Each path below is one point turned by a fixed rotation once a step. After each direction that follows a path, write how fast that rotation turns it, in degrees each step (0 if it stays still).
Each turn is a multiple of 5 degrees from 10 to 175, or 0.
Each row of a path follows its step; steps can be skipped.
path 1
step 0: 1.84 -0.43 -1.83 1.28 -3.05 -0.75 -1.63 -0.28 -0.12 -0.37 -2.67 1.47 0.73 0.75 -1.22 -0.41 -1.32 -0.95 1.04 -0.16 2.58 -1.82 2.46 -0.42 -0.12 -1.53 -2.69
step 1: 0.43 2.86 0.68 0.78 0.01 -4.23 -0.23 0.12 -0.57 2.39 -1.99 0.64 0.72 1.77 1.51 -0.28 -1.21 2.61 -0.12 -2.13 1.44 -0.79 0.90 0.41 -1.60 0.31 -1.50
step 2: -0.30 0.02 -0.54 0.37 -1.94 0.22 0.92 -0.84 1.30 3.58 -0.14 -1.25 1.73 3.96 -0.33 -0.23 1.33 -0.21 -1.31 -0.37 -0.36 -3.74 0.87 0.44 -1.82 -1.48 -1.03
step 3: 0.66 0.46 0.09 -0.78 -2.75 0.94 -0.07 1.79 0.11 3.62 -0.57 1.28 0.96 0.60 0.15 -1.74 -2.97 -1.22 -2.57 1.00 1.16 0.69 1.57 0.68 -1.25 1.78 -1.75
step 4: -2.67 0.53 -0.36 -1.31 0.01 -0.64 0.72 -2.22 1.98 0.70 -0.24 2.21 -0.03 1.23 -0.12 -2.14 -1.65 0.20 -0.05 -0.86 1.29 0.93 1.69 2.52 -1.41 -2.23 -3.23
step 5: 0.76 -3.04 2.02 2.67 -1.87 0.08 -1.86 -1.20 -0.09 0.07 -2.11 0.76 0.87 1.28 0.28 -1.70 -0.70 1.34 -1.34 -0.90 -0.53 0.12 0.74 1.24 -3.66 -1.55 -1.09
step 6: -3.74 0.44 0.20 0.52 -0.93 -1.34 -1.35 -0.47 -2.78 3.97 -0.75 0.47 0.96 1.00 -1.17 -0.20 0.79 0.47 -1.00 0.30 0.59 1.78 -0.34 -1.24 -2.94 -0.34 -0.81
step 7: -0.70 0.45 -0.77 -0.38 1.96 2.76 0.26 -0.77 -0.38 1.98 -0.53 -0.46 0.07 1.91 1.57 -3.65 -0.10 0.56 -1.19 2.66 1.27 -0.65 1.24 -1.14 -2.59 -2.31 0.34
step 8: -0.25 -2.96 -0.44 -2.28 -1.66 0.39 -0.94 -0.68 -1.01 1.68 -1.88 1.99 0.39 -0.63 -0.03 -1.97 -1.02 0.29 -0.41 -0.48 0.24 1.24 4.76 -2.15 0.01 -1.19 0.17
step 9: -1.13 -0.57 -1.58 -0.07 1.67 -2.29 -0.48 1.12 -2.29 -0.51 -2.50 2.69 0.61 2.12 1.64 -0.27 0.72 0.96 -1.72 -0.30 1.76 1.30 1.52 1.86 -0.62 -2.90 -0.32
step 10: 0.47 0.33 -2.39 -0.38 -0.35 -0.41 -2.89 -1.38 -1.86 1.14 -0.50 0.65 0.25 1.06 0.24 -2.00 1.35 0.72 -2.09 -2.32 -1.60 -2.44 0.94 0.72 -2.87 -0.79 2.37
step 11: -2.07 0.99 0.78 -2.38 -0.88 -0.47 0.60 2.53 -0.98 0.89 -1.43 0.20 0.48 0.45 1.00 -0.65 1.81 -2.62 -3.00 0.19 -0.25 -0.39 2.62 -1.07 -2.98 1.02 0.79
Directions:
-0.84 0.02 0.62 1.13 -0.32 1.09 0.35 0.22 0.37 0.97 -0.17 0.44 0.29 0.53 0.07 -0.32 -0.82 0.60 0.52 -0.80 0.16 -0.62 -0.43 0.02 0.67 0.38 -1.25 -> 20
0.33 1.74 -0.47 0.16 0.84 0.49 -0.06 -0.97 0.36 -0.12 0.40 -0.33 -1.06 -0.83 0.51 -0.68 -0.12 0.48 -0.24 -1.05 0.16 0.05 0.43 -0.19 -0.54 -0.08 -0.38 -> 120
-0.56 -0.52 0.54 0.09 -0.12 0.07 0.43 -0.58 0.89 -0.13 0.40 -0.66 0.07 -0.65 -0.71 -0.06 -0.56 -0.33 -0.67 0.42 -0.67 0.97 -0.85 0.96 -1.31 0.35 -0.78 -> 40
-1.03 -0.04 -0.98 -0.85 -0.49 -0.26 -0.67 -1.19 0.34 0.79 0.45 0.19 0.07 -0.27 -1.51 0.44 0.23 0.01 0.83 -0.65 -0.58 -0.19 0.19 -0.24 0.45 -0.15 0.13 -> 170
0.39 0.26 0.14 -0.09 -0.20 0.34 0.76 0.11 0.30 -1.03 0.61 0.89 -0.15 0.13 -1.31 -0.03 0.87 1.64 -0.59 0.47 0.18 0.06 -0.32 -0.51 0.38 0.82 -0.01 -> 0
0.12 0.55 0.29 -0.29 -0.28 0.77 0.64 0.49 -0.52 1.57 -0.08 -0.17 -0.54 -0.29 -0.24 0.73 0.68 0.02 -0.27 -0.06 0.10 -0.75 -1.21 -0.03 -1.04 -0.25 1.03 -> 85
-0.52 0.66 -0.45 0.10 -0.18 0.39 -0.16 0.48 0.46 0.67 1.36 -0.06 0.61 -0.13 0.74 -0.71 0.44 -0.61 -0.10 1.53 -0.80 -0.35 0.43 -0.79 0.01 0.70 -0.07 -> 85
